In the rows, 128 means zero.
These are runs of 6 systems, one row a step. Runs of the same system follow the same rule from any start.
trace 1, tal, 11 rows:
[[139 159 150 131 183 102 176 126 209 133 139 121 118 136 156 152 116 134]
 [153 106 128 113 138 166  75  95 117 167 140  89 172 137 114 160  73 128]
 [ 86 105 138 168  67 119 115  82  97 112  81 149 128 119 103  86 133 143]
 [131 118 101 123 133 109 213 173 127 133 116 161 121 149 179 120 145 150]
 [190 174 125 101 160 107  74 133 141 144 176 127 119 157 159 123  95 125]
 [ 99  72 163 130  96 122  57 127 150 104 146 125 174 118  90 140 141 126]
 [ 86 113 112 157  98 115 179 111  68 113 125 112 102 110 149 167 164 125]
 [155 184 155 123 160  94 189  98 180 148 120 128 106 141 152 129 115 128]
 [153 104 142 119 145 184  83 123 148 159 130 117 187 161 127 148  76 144]
 [ 85  96 105 159  80 115  85  95  75 109  97 144 117 115 118  90 112 148]
 [132 112 118 114 114  77 205 162 137 135 124 164 122 126 161 103 174 131]]
trace 2, genon:
[[142 151 127 224 126 141 146 166 143 106 149 129 137  99 139 112 159 148]
 [188 104 141 141 102 139 165  99  91 168 118 116 165 146 143 160 155 170]
 [156 145 127 110  88 133 108 114  75  97  84 143 111 176  79 129  90 144]
 [ 59 108 151  93 134 102 130 100 160  92 119 119 112 153 107 184  97 107]
 [ 96 123  92  78 157  82 115 123 136 155 147 134  98  87 161  85 109  94]
 [136 163 151 153 148 144 129 178 192 128 155 152 142 105 141  79 156 104]
 [142 123 122 180 125 192 137 134  97 162 160 114 160 129 180 145 165 138]
 [178 128 111 184  91 116 125 107  92 119  99 127 136 141  93 119 112 189]
 [128  92 177  73 106 117 138 104 119 105  80 138 136 169  97 177 131 148]
 [ 88 146  93  68 134  94 107 125  97 106 142 125  70 145 123 140 101  88]
 [ 98 138 142 126 151  90 127 137 210 131 165 120 138  90 124 106  99  84]]
trace 3, Laf, 11 rows:
[[127 118 138 100 191 150 159 139 149 132 138  78 131  95 126 202 130 119]
 [139 146 153 142 136 142 188  91  96 157  90 111 116  60 146 117 149 124]
 [ 94 167 123 195 153 167 127 124 147 114  91 151 112 116 153  80  90 144]
 [151 147  54 149 123 149 134 184  79 124 137 138 120 161 134 110  83 135]
 [157 102 116  63 103 121 100 138 110 140 100 149 153 140  80  88  82 124]
 [104  73 131  81 162 134  50 145 137 119 144 125 136  89 124 130 151 133]
 [136 148 112  92 183 104 143 117 137 123 136  86  74  91  97 163 176 125]
 [131 157 172 133 159 193 187 128 156 143  96 107 139  98 109 143 135 109]
 [127 157 147 191 122 160 133 126  72 115 112 124 122  75 179 115  93 125]
 [122 130  71 163 134 116 140 128 114 111  82 148 109 148 125  97  63 180]
 [131 105  81  78 123 173 112 173 100 147 119 163 138 174 123  91 125 125]]
trace 4, Bos (11 x 18):
[[119 155 181 123 110 105 157  80 139  91  75 132  92 145  84 150 138 137]
 [ 65 123 128 106 164 157 179  98 136 141  85 143 106 150 174 144 113 130]
 [149 177  87 103 156 125 117 137 117 154 130 158  90 145 177  68  98 124]
 [111 121 126 138 122 153  76 156 166 139 135 160 160 109 111  46 129 110]
 [121 113 108 146 108 171 123 198  79  98 147 120 141  98 104 134 164 105]
 [188 124 147  96 148 109 156 172 143  96 122 112 133 118  73 171 152 149]
 [129 123 188 100 150 141 133  65 117 126  77  98 120  85 117 166 123 138]
 [ 83 178 126 152 148 123 144  81 127  97  94 137  55 156 145 133 130 141]
 [ 88 142  83 102 157 141 170 129 176 174 118 148 118 155 138  83 105 101]
 [151 160 128 113 113 175  94 167  96 149 143 158 141 134 157  67 108  88]
 [145 106 127 169 123 151  98 198 140  88 120 152 162 110  95  95 142 163]]
trace 5, nerid (11 x 18):
[[ 29 127 135 170 115 158 154 118 146  94 120 130 119 143 131 152 118 100]
 [126 155  98 113 166 121 133 189 140 106 121 171  99 130 169  78  96 133]
 [185  94 100 105 115 119 124 122 146 190 129 130 182 130  99  87 114 147]
 [119 114 138 126  68 168 118 116  59 129 138 112 140 139  97 153 172  93]
 [125 141 157 124 149 115 113 165 138  44 121 138  92 149 113 177 148 154]
 [159 116 152  99 191 100 149 120 161 157 129 115 138  82 185 143 108 153]
 [138 172 126 169 103 124 122  60 125 179 153  98 123 112 121  97 126  97]
 [ 45 115 107 191 104 161 124 127 138  91 113 142 128 165 109 130 112 132]
 [123 119 102  78 149 119 159 189 112 111  97 176 105 137 162  97 109 136]
 [204 124 142  77 116 116 102 127 151 175 138 133 170 132  94  94 128 124]
 [115  96 134 144  91 156  89 107  78 129 162  89 150 125 109 180 163 113]]
trace 6, raput:
[[118 185 107 102 149 169 150 153 127 138 111 164  82 161 136  80 154 100]
 [152 145  89 168 114 142  97 176 105 107 145 111 136  86  69  94 116 116]
 [139  61 141 161 104  96 154 153 119 125 138 126 181  94 159 149 146 164]
 [134 146 204  98 113 111 147  90 108 106 101 147 101 148 158 157 171 132]
 [109 159 121  94 166 137 119 101 158 122 130  85  90 118  59 156 131  95]
 [ 99 115  69 154 138 124 125 117 125 171 175  94 145 112 161 132  72 101]
 [147 139 145 163  90 111 131 117 161 154 137 178 156 179 171  78 125 142]
 [118 145 123 136 147 178 130 153 140 102  89 156 100 144  93  98 197 154]
 [133 122  78 127 118 102 141 172  60  92 134 103  98  83  98 142 125 121]
 [144  90 184 114  98  74 126 137 140 130 167 121 178  85 154 147 118 103]
 [127 138 189 129 146 163 110  69 147 140 128 119 129 165 157 175 170 144]]
trace 7, Bos:
[[117 108 176 128  99 111 170 168 113  66 104 160 137 157 148 174 123 142]
 [150  92 119 100 179  98 159 113 124 157 105 128 121  95 183 140 137 184]
 [122 149 123 101 131 100  55  61 120 149 135 128  84 120 126  88 153 123]
 [ 48 133 114 156 132 155  99 145 180 108 167 127 128 154 115 132 122  87]
 [165 154  95 148 134 151 181 187 116 147 168 102 152 117 136 142  98  93]
 [213 140 176 138  95 129 131 117 125 141 101 137 169 131  94 108 129 156]
 [ 80  72 142 138  99 142 120  95  90  98  71 141 132 134 116 151 136 170]
 [100 119  94  84 150  60 159 143 116 100 133 137  76 138 160 155 125 135]
 [138 142 154  86 172 112 104 104 183 176 161 127 132 103 173 102 133 104]
 [118 163 112 192 126 191  64 110 115 140 158 111 125 127 128 107 141 117]
 [125 131  76 165  97 130 161 175 145 106 138 118 142 157  50 130 107 118]]
trace 8, Laf, 11 rows:
[[186 173 129 129 113 149 160 173 133 146 179 117 143 163 117 144 163  92]
 [156 129 195 155  78 115 102  90 123 119 121 113 171 104  97 133  86 121]
 [ 73  72 118 178 113 111 115 125 119  82 118 135 129 127 140 155 152 179]
 [117 158 117  85 125 105 168 126 117 115 116 158  73 199 139 141 163 127]
 [136 138 168  91 139 154 129 119 164 170 153 130 168 166 167 145  81  87]
 [135  95 110 164 105  84 115  97 113 167 174 100 155  74 160 118 130 126]
 [114 133 110 172 111  96 145 116 181 115 110 150 112 140  73  82 179 156]
 [142 165 155 136 111 177 114 183 127  92 156 147 133 190 122 153 157 103]
 [154 124 163 112  98  91 119 103  90 113 136 103 143 134 128 187  60 119]
 [ 80  47 130 128 121 109 147  91 142 142  94 139 151 121 147 140 143 172]
 [ 99 164 117 115 136 120 134 118 135 138 148 159  75 157 176  99 195 110]]
trace 9, nerid:
[[106 127  73 142 132 129  99 110  52 130 159  94  94 105 155 152 123 122]
 [106 136 124 135 124  87 188 132 185  97  96 132 106 130  60 122 133 131]
 [128 129 151 112 169 214 124 159 132 160 122 139 160 106 175 112 122 112]
 [181 158  75 141 114 100  88 106  83 131 135 113 100 150  98 114  99 155]
 [ 79  65 156 113 103 129 166 113 144 114  86 120 161 117  83 163 126 126]
 [126 179 151  87 166 158  95 152 101 111 134 141  80 110 162 109 155  94]
 [162 118  90 140 165  96 103 111 184 146 148 101 142 149  94 144  96 173]
 [ 91 107 121 133 103 149 189 115  82 155 122 100 141  78 136 142 122  84]
 [131 190 142 156 131 151 101 149 145  78 109 153  89 141  83  88 146 127]
 [132  69 102 105 174 153 121 134 137 153 105 129 160 142 157 154  93 185]
 [153 160 127  79  92  93 152  96  73 152 128 112 101 108 110 117 122  78]]
trace 10, genon (11 x 18):
[[168 106  69 153 141 156 118 151  75 141 117 123 145 136 153 126  92 182]
 [167 134 185 132 141 113 102  99 145  83  87 124 120 130  89 157 137 184]
 [ 93 106 125  62 107 125 121  94  83 138 128 111 103 129 102 160 174  90]
 [111 143  76 121 128  90 148 182 155 107 150 124 118 119  81 103  78  88]
 [135 127 173 114 186 155 151 146 168 153 132 121 159  88 186 144  97 117]
 [142 180 113 170 140 171 116  98  88 148 112 128  89 103 150  82 165 140]
 [125 108 120 169  99 147 151 113 171 136 117 122 159 174  63 136 170 154]
 [140  69  93  77 132 141 107 149  79 132 109 132 148 154 131 155  91 161]
 [139 159 152 113 162  87  86 132 141  62 119 119  82 105 100 147 108 140]
 [ 96 119 151  88 127 117 145  97 141 161 159  98 123  83 125 145 178  68]
 [133 151  71 145 114 146 168 185 117 148 139 137 133 107 114  68 105  91]]
trace 11, tal (11 x 18):
[[118 148 159 117  80 109 136  62  79 139  92 140 114 141 148 112  86 107]
 [123 105 155 156 142 140 151 143 171 138 106 172 163 133 192  95 125 164]
 [151 107  54 120 150 106  82 119 105 158 165 119 120 158 160 131 115 169]
 [124 117 152 116  61  56 100 112 147 121 160 147 141 147  99 104 146  99]
 [119 116 155 178 104 134 166 166 111  98 162 125 153 138 176 185 148 126]
 [149 154 137 138 170  74 125  80 137 115 123  95  88 110 143 172  92 168]
 [138  80 180  73 112 133 129  79 146 169 100 128 178 143 116 146 119 128]
 [ 86 133 125 172  97 170 115  92  82 135 111 154 125 167 187 114 120 141]
 [110 108  88 137 145  58 151 137 181 135 130 153 123 126 158  88 100 157]
 [197 112 119 103 104 107 107 142 107 172 189 117 173 143 147 133 132 117]
 [121 139 166 188  81 103  79 110 131  74 143 136 122 157 111 144 154 146]]
trace 12, raput, 11 rows:
[[144 111 110 162  96 147 111 118 112 158 141 159 160 198 175 113 132 168]
 [148 152 133 101 127 147 178 177 138 105  87 171 111 170  97 105 160 135]
 [130 136 127 128 150 153 109 175  81  86 118 105 113  49 103 131 114 114]
 [161  77 151 138 102  67 118 100 120 134 143  97 171  93 129 165  99 152]
 [ 97 110 185  86 133 136 145  73 157 152 107 145 134 166 170 154 145 128]
 [107 193 103 116 156 159 106 102 134 119 117 120  70 175  96 129  98 106]
 [130 116  51 141 152 120 126 172 154 155 154 117 148 102 112  88  77 122]
 [143  98 145 160  84 135 108 144  98 138 125 172 169 131 189  85 134 157]
 [151 129 166 111 112 134 137 142 129  81  84 152 116 165  78 145 185 163]
 [113 124 116  79 171 136 143 156  92 101 123  90  95  77 111 176 119 105]
 [154 127 150 126 110  85 101  92 119 154 166  97 159 101 150 145  63 101]]

Which system made each of these runs?
trace 13 (2 x 18):
[[202 139 173  80 149 156 144 127  89 145  96 113 142 105 135 151 103 135]
 [108 133 161 118 147 177  67  92 129 113  78 158 108 149 125 102 152 163]]
 : tal
trace 14, 2 rows:
[[140 140 152 160 108 124 166 105 138 175 112 152 147  89 176  65 143 126]
 [135 168 100 206 126 139  77 131 150 117 150 145 121 151 137  79 112 151]]
 : Laf
trace 15, 2 rows:
[[149 136 121 155 130 160 102  70 107 157 106 139 126 188 165 129 127 185]
 [ 96 117 141 101  79  83 153  97 107 116 112 140 125 178 138 154  65 107]]
 : nerid
trace 16, 2 rows:
[[154 152  99 136 134  76 165 100  79 131 120  98  74  74 130 128 141 140]
 [107 137 141 147 151 190 158 134 182 133  70 155 142 148 102  96 113 147]]
 : Laf
trace 17:
[[138 157 156 164 180 123 136 120 133  95 121 122  90 116 187 167 135 176]
 [117 140  77 130 152 113 147  63 160 184 109 109 101 114  96  89 132 138]]
 : Bos
trace 18, 2 rows:
[[113 134 171  69 132  94 127  77 177 153 141 109 124 117  98 136 137  77]
 [ 98 125 150 178 109 213 141 114 123 152 133 114 168 136 144 148 128 107]]
 : tal
trace 19:
[[122 110  96 108 142 117 194 126 175 191 159 121 145 144 150 130 164 113]
 [158 180 112 178 107 141  97 109 134 147 174 109 141 173 117 126  80 111]]
 : tal
trace 20:
[[108 115  99 197 101 148 146 108  71 140 137  91 136  79 132 137 130 123]
 [ 98 141 120 145 101  98 163 146 137  84  73 175  99 133 103  74 112 140]]
 : Laf
trace 21:
[[149 102 168 137 123  88 123 136 159 135 131 121 180  63 130 111  67 125]
 [143 100 103 174 139 124 101 125 115 119 117 133 119 108 132 116 198 204]]
 : Laf
trace 22:
[[ 65 123 163 102  90 163  88 112 107 116 110 157 123 133 120  98 151  78]
 [115 133 101 138 175 156 144 214 136  84 146 139 113 145 157 153 132 141]]
 : Bos
trace 23 (2 x 18):
[[127 126  75 153 142 180 162 144 147 141 113 125 125 164  76 125 177 155]
 [166  88  90 105 165 156  97 138 128 140 125 100 154 151  94 170 102 173]]
 : genon
trace 24, 2 rows:
[[104 111 121 163 130 148 100 135 103  73  87 153 100 148 124 128 166 194]
 [148 110 101  60 135  62 142 165  99  99 125 131  95 114 104 142 136 128]]
 : raput
trace 25:
[[ 88 141 163 112  87 107  77  96 130 110 139 166 117 182 156 115 110  99]
 [ 59 106 126 152  94  73 110 130 147 109 168 156 130 139 173 112 120 105]]
 : genon
trace 26 (2 x 18):
[[ 84 105 107 142 156 196 124 156 104 125  91 160 132 126 182 104 112 152]
 [180 147  93  71 117  89 131 121 109 144 104 149 102 167  96  91 108 141]]
 : nerid
trace 27:
[[116 131 134 133 145 159 125 162 100  98  98 122 108  45  97  98 164 119]
 [144 138  97 139 153 138 211 148 142 140 136  93 117 125 102 172 177 130]]
 : genon
trace 28:
[[126 116 117 142 102  89 169 112 134 134  88 123 132  65  69  79 116 126]
 [122 131 147 149 152 174  98 190 143  83 110 170 130 127 140  98 165 155]]
 : Laf
trace 29 (2 x 18):
[[ 71 109 104 143  97 100 123 106  61  83 105 135  86 133 142 147 120 143]
 [133 135 161  88 141  72 190 127 167 152 128 150 123 109 180 112 139 111]]
 : tal
trace 30, 2 rows:
[[137 186 156 170  98 141 161 137 143 140 144 145 145 150 162 101  77  87]
 [137 146 136 196 158 153 126 125 179 119  97 133 126 104 104  91 158 175]]
 : raput
trace 31:
[[166 136 157 165 124 158 134 112 180 145 142 113 164 166  90 153 173 152]
 [129  79  98 109  99 161  96 120  46 139 110 118 150 134 118 143 107 142]]
 : genon
trace 32, 2 rows:
[[101 164  96 124 133 182 153 148 129 141 142 139 116 209 152 141 100  97]
 [119 138 121 152 143 104  90 147 157 118 137 128 140  74 126  83  47 112]]
 : tal
trace 33 (2 x 18):
[[106 103 136 105  68  96 176 138 126 111 119 122 144 125  57 141 130  87]
 [121 135 108  77 155 122 180 170 118 130 124 135 121 135 168 145  55  99]]
 : genon
trace 34, 2 rows:
[[123 112 100  78 147  90 108 109 139 158 153 128 132 166 170 144  56 120]
 [112 151 172 133 140 117  60 129 157 104 126 159 121  88 147  70 111 116]]
 : genon
trace 35:
[[133 132 114 139 163 169 162 212 155 108 153 121 156 141 134 164  94 116]
 [203 139 118 152 126 110 138 152  79 131 113 120 134  65 132  96 110 155]]
 : nerid
trace 36, 2 rows:
[[154 122 144  86 132 155 116 176 144 106 128 110 153 119  42 145 128  98]
 [101 122 112 116 169 161 152 146  91 117 125  84 114  73 131 179  95 102]]
 : genon
trace 37, 2 rows:
[[146  94 158  81 131 139 117  94  82 155  77 124 139  60 129 109 132 135]
 [ 90  96 153 117  82 128 103  81 115 107 104 116 147 162  82 170  88 121]]
 : raput
trace 38 (2 x 18):
[[154 123 172 180 129 146 104 171 140 119 163 143 175 116 190 126 125 144]
 [155 122 107 165  94  70 136  92  89 138 127 142 111 135 169 112 153 179]]
 : nerid
